rotation ticks, each row followed by its count of ticks
The counts run from 0 to 351.
[ -5  -2 -68  36  20  35 -27 -30  -9 -35  25 -68  48 -20   2  25  42   0
  -5   6  -6  10 -10   8  -9 -51 -12  12 -30  22 -20  10  -2 -42   4  -8
  11  16   2  12  34  31  18 -14 -43  29  -4   7   3   1] -> 286
[  4 -15 -68   7  20  21  -7 -10 -10 -36  11  -8  20 -20  -6  13  48   5
  11 -28 -11  -9  -6  17 -42 -49 -28  -4 -71  31  -5  26 -32 -29  -5  60
 -14   0  20 -29  29  43  32 -17 -19   1  -2   0   4   3] -> 92
[ 15  -7 -52  27  33  43  -6 -16  13 -18  20 -22  32 -25   8  10  40  23
  10 -33  -7 -10 -45   1 -50 -39 -16  17 -61  38   9  22 -30 -27  -2  37
 -35   9  11 -31  43  36   4   6 -20  -5 -12  -6   2 -14] -> 98
[-11 -31 -64  35   1  61   4 -41 -11 -22  29 -58  33   4   6  -4  32   4
   6  -5  28  -6 -53  -3 -31 -35 -21  17 -26   4 -29  25  -5  -4 -22  28
 -23  27 -29   4  35  22  -4 -27 -11  35  -4  -4  -1  20] -> 36
[-19  -5 -39   4  43  19   2 -19   6 -34  35 -10  22 -32 -13  29  42  27
  10  -4 -16   5 -24  20 -43 -15 -14  40 -66  28   6  23 -22 -39 -20  21
 -33  25   2 -32  27  48  33   1 -30 -23   6  39 -15  -5] -> 114
[-20 -29 -53  30  18  30  -5 -59 -29 -44  40 -50  19  16 -16  -1  34 -11
  -2   1  33   6 -27  13 -18 -24 -16  16 -13 -10 -46  24   4 -14 -21  43
 -25  30 -10   5  -8  44  16 -30  -1  32  32  24  -3  24] -> 28
[-11   3 -61  38  23   8  18 -27  12 -39  27 -19  13 -10 -13   4  52  26
   0 -14 -20   4 -22  13 -31 -31 -13  27 -65  23  -3  17  -5 -38  -4  48
 -31  16  17 -44  37  50  -9 -22   3  -2   1  18 -10  12] -> 90
[-12 -29 -43  30  27   0 -27  -7  -4  -9  36 -10  16   5  15  21  52  26
  30 -18  -3 -11 -30  38 -39 -19  -1  16  -8   8 -15  39 -22 -33 -26   6
 -49  -1  20 -27  31  66  37  44   3  -6  25  19 -12   4] -> 143
[ 23 -22 -67  53  15  44 -23 -33  10 -30  17 -50  35 -19  -1  26  31   3
 -23 -23   4 -11 -22   4 -25 -38 -26   8 -23  19 -36   8  -8 -58  15   4
 -15  16  14   8  32  32  11   0 -21  13 -18 -12   2 -16] -> 281
[-33 -31 -46  17  12  26 -35   6  -8 -30  18   0  38  -1  18  48  35  27
  20  -6  -6 -19 -22  29 -16 -28   8  26 -33  -5   0  50 -20 -43 -42   8
 -27   1  14 -15  47  55  35  17 -19 -12  22  47  -9  21] -> 145
[  8 -12 -81  11  21  -2 -18 -12 -31 -24  17 -22  24 -11   4  -5  52   0
  17 -23   4   0  -2   5 -53 -46 -21   3 -36  22 -14  49 -42 -28  -4  45
 -15   1  14 -32  25  51  22 -14 -12  19   6 -24   3  19] -> 81
[ -6 -13 -59  41  15  30 -14 -48  27 -13  27 -28  40 -13  -4  15  26  13
  31  30   9   5 -30   7 -15 -15 -42  31 -13   2 -22  53 -34 -46   4  26
  -4  23  -9 -41  36  42  12 -17 -15   9  -8   5 -16   2] -> 322
[  7  15 -64  36  26  31   1 -17  -2 -38   9 -61  23 -10  27  -4  28  22
  -1  -6  -1  -2 -31 -21 -44 -30 -22  33 -40   8 -14  41 -13 -30  -8  25
 -39  46 -17 -17  42  15  -6 -23 -29   2   0   1  -9  28] -> 60
[-10 -15 -56  17  25  23 -17  -3  15 -28   5  11  21 -16  19  48  24  33
  12  -8 -11 -13 -18  32 -19 -21  -6  35 -49   2  -4  36 -21 -45 -38  11
 -32  19   6 -26  36  38  33  20 -17 -30  17  46 -26  14] -> 133
[-32 -46 -30 -10  23  27 -37  -6 -67 -36  40  -2  -6  -3  16  23  16  19
  27   2   9 -34 -19  23 -44 -14 -20   9 -20  -3  -4  23   2 -38 -20  -5
 -56  23  -2  12  28  47  42  26 -19 -12  21  10  -1 -15] -> 179
[-27 -48 -59  28 -13  39 -16 -56 -15 -43  23 -49  44  24   0  13   7   4
  16  15  15 -20 -16   8  -7 -15 -25  30  -1 -21 -31  40  -8 -32 -32  21
 -20  17 -18  11 -16  48   1 -19  -5   7   0  33   6  28] -> 5
[  0 -24 -78   9  18  12 -23 -45 -23 -12  36 -55  36   1   7 -32   9  21
  -5 -41  16 -22 -24  -3 -15 -25 -13  28  -2  31 -42   6  -3 -55 -18 -22
 -37  21  -1  22  -4  51   5   9 -21   0   2 -17   0  10] -> 246
[  5  -7 -45  12  27  38  -9 -11  18 -30  13 -12  35 -21  15  13  41  27
   5 -36 -17 -12 -32  20 -34 -30 -25   6 -76  29  11  28 -19 -38 -25  19
 -36   6  13 -31  18  36  26   3 -50 -19  -5  26   6   1] -> 110
[-30 -18 -40   0  16  12 -39  -9  -9 -27  50  19  29   6   2  32  45  27
  37 -10   0 -13 -23  50 -25 -27 -18  -3 -21  16   0  35  -8 -29 -31   2
 -30   4  19 -10  27  51  47  24 -27   7  45  44   9  18] -> 149
[-27 -54 -57  -8   5  33 -44   2 -51 -12  22 -17  45  18  29   6  22  30
  43   1  16 -49 -30  11 -29 -13 -33  -1 -22  11 -10  38  -1 -35 -33  -8
 -48   2   3   2  28  37  29  15 -24  -3  21   3   9  18] -> 184
[-20 -26 -55  24   5  34 -17 -46 -41 -34  33 -49  27  15  -3  23  27 -11
   7  11  30  12 -15   3 -22 -35  -8  36  -3 -13 -31  31 -22 -26 -21  26
  -8  41 -17  16  -6  49  23 -35  -2  27  24  17 -14  22] -> 16
[ -3   2 -72  37  10  38 -17 -33   0 -46  29 -43  44 -11   6  30  31   4
 -16 -13   4  -2 -10  18   5 -48 -16   7 -36  18 -30  -8   4 -69   4   4
   0  35   8  18  17  25   9 -24 -32  10  -2  23   6   8] -> 274
[-24 -50 -33  -6  12  37 -39  -1 -34 -20  25   2  27   0   7  18  22  23
  30 -17   5 -43 -28  42 -23 -16 -40 -14 -29  13  -9  36   4 -21 -35 -10
 -47   1   6  -5  32  30  42  20 -36  -2  29  17  10  10] -> 172
[-59 -45 -55  12  -6  26 -26  -1 -36 -28  32 -21  40  35  29   7  14  33
  32  18 -10 -30 -26  23 -21  -4 -25  12 -26   4  -1  27   9 -38 -35  -3
 -39   3  -7   4  34  44   2  -4  -5  -4  20  29   7  30] -> 188
[ -9   3 -56  26  40  -9 -22 -30 -26 -56  37 -65  35 -20 -15  13  47   4
 -13   5   2   8  -4  18 -12 -30 -23  10 -17  10 -28  37  -4 -48  18  -1
  -2  15   7   1  19  39  27  -8 -26  22   6  21   6  -1] -> 290
[ -2 -23 -35   4  21  25 -32 -43  -7 -22  20 -12  30   6 -27  15  44   5
  48  -2  26   6 -35   6 -36 -34 -26   2  -9   9 -16  70 -39 -31  -3  41
 -18   9  -6 -33  14  52  52   6 -24  21  10   6  -6  -4] -> 344
[-34 -26 -64  16  -5  41 -33 -46 -39 -19  40 -41  20  24  11   1   2  22
  -1 -12   1  -8 -57 -14 -19 -32  22  32 -17  34  -6 -13  22 -60 -26 -14
 -50  27 -14  18  28  44   6  -8  -7   7  10  11   4   3] -> 224
[-26 -35 -26  16  35   9 -44  -7 -39 -52  33 -11   5  10  13  16  33  22
  27 -19  -3 -33 -39  32 -35 -17  -9  -4 -17   3   2  27   5 -43 -18  -7
 -72  13  14  -1  24  42  35  38 -15 -12  23  25   5   2] -> 167
[-11 -16 -53  -2  24  19 -19  -2   9  -3  26  -2  57 -22  24   7  47  25
  37 -22  -6  -6 -12  23 -39 -24 -37  11 -40  23   5  51 -38 -19 -36  11
 -22 -17  16 -22  13  55  24  25 -30  -4   8  12   9   9] -> 123
[ 15   4 -55  34  24  14 -40 -24   5 -43  21 -46  53 -18  10  14  27  13
  23   5 -13  -7 -16  17 -28 -11 -72   3 -22   8   1  31 -11 -64  21  18
 -32  30  -5 -21   0  27  16  -5 -40  11 -18  19  16 -16] -> 312
[ 27 -14 -69  27  27  31 -45 -37 -24 -39  19 -46  32 -33   0  28  27 -10
  -6 -21   8  -5  -6   0 -17 -48 -16  -2 -10  27 -32  19 -21 -53  22  -3
 -11  21  14  17  20  27  36  -2 -36  26   0  -5   3 -13] -> 282
[ 12 -10 -69  44  29  12 -19 -60  -8 -35  56 -52  20 -14  -9  11  40   2
 -24 -22  24   3  -5  25 -18 -30 -24   7 -17  24 -40  -5  -1 -58   7   4
 -17  26  17   8  -7  47  24  -4  -5  35  12   3   3 -15] -> 277
[-34 -68 -44  36  14  52 -15 -22  -7  -8  22  -1  33  -2   8  23  28  23
  33   0  -4 -34 -47  32 -19 -24   2  16 -31  -7 -21  33   1 -26 -31   3
 -30 -12   7 -29  60  39  20  33  -4  -4  16  15  -3  10] -> 158
[-39 -36 -45  45  18  20  -8  -9   7 -13  46   6  45 -10  18  34  41  32
  29   5 -12  -1 -27  34 -34  -7 -12  39 -30   4  -4  31 -17 -29 -28   6
 -15   5  13 -20  35  65  16  23   7 -12  17  22  -9   8] -> 139
[-11 -16 -32  34  35   9 -36  -5  -1 -39  21   1  14  -4  24  37  41  23
  20 -12 -14  -1 -36  26 -22 -21  11  27 -22  -8  -7  36  -8 -46 -26   3
 -47  20  17 -28  46  58  30  33  -3 -17  24  39 -16  16] -> 144
[  2 -10 -58  47   9  17 -15 -30  24 -35  16 -57  55 -17  11  -1  26  18
  22   9  -3  -6 -30  13 -15  -6 -63  12 -26   7 -20  32 -12 -60  11  12
 -20  18  -8 -23  18  34  -1 -10 -27   9 -27  14  14   4] -> 311
[ 26   6 -71  27  27  15  -5 -25  -4 -21  47 -24   4 -17  12 -10  45  15
  14 -28  15   1 -31   4 -53 -27 -49  15 -38  35  -7  17 -28 -39  -1  45
 -39  50  10 -24  26  32   6  -6  -3  18  12 -17 -12   5] -> 75
[-20 -26 -40  16  11  33 -35  10 -21 -36  18  11  35 -19  30  52  45   6
  34 -24 -18 -23 -18  31 -52 -36 -16   9 -28   3  23  26 -24 -30 -34  10
 -31   7  25  -4  22  58  31  27 -21 -21   9  21   4  -4] -> 141
[-35 -28 -52  18  -4  11 -40 -25 -47 -39  27 -19   1  37  30   4   8  19
   8  -3  -7 -28 -32   0 -18 -22  22  25  -3  12 -19   9   6 -72 -14   7
 -58  29   8  13  26  49  10   7   7 -10  25  15 -18  19] -> 205
[-54 -27 -44  -3  11  18 -40  -6 -39 -34  35 -15  28  26  27  13  12  34
  28  17  -6 -21 -22  12 -17 -15 -10  19 -24  -1  -7  28   8 -52 -38 -22
 -52  28  -6   6  32  33  23  -3 -21   0  32  39  -1  31] -> 187
[ -6   3 -56  21  36  15 -26 -35 -12 -39  20 -55  44 -14  -1  18  36  19
  18  30   4  14  -8   0 -19 -25 -35  19 -26   8 -23  65 -21 -53   0  -1
 -10  33 -15 -17  21  26  31 -21 -43  12   5  30  -7  11] -> 309
[ -8 -22 -51  -1  32  12   0 -26   5  -7  49  -8  31 -25 -13 -14  54  36
  20 -30   2   0 -14  32 -43 -15 -35  15 -52  39  -8  44 -26 -20 -15  25
 -23  -4  14 -45  14  57  25   3 -28  10  16  13   3   2] -> 112
[-14 -38 -75 -17   5  43 -31 -30 -51 -31  18 -39  34  15  -6 -10 -12  14
  -7 -37  22 -37 -12   6 -14 -33 -14  -2 -34  36 -32   4   2 -53 -26  -4
 -32   4   6  25 -13  30  21 -17 -29   9   3   2  16   8] -> 233
[-41 -60 -79  14 -18  36 -29 -18 -46 -19  10 -23  36  41  24   3   5  19
  22   1  -3 -43 -26  -5 -10 -39   4   4 -27   7 -22  20  -2 -52 -25   5
 -29   5  -5   4  23  44   4 -10   8   8   6   1  11  34] -> 207
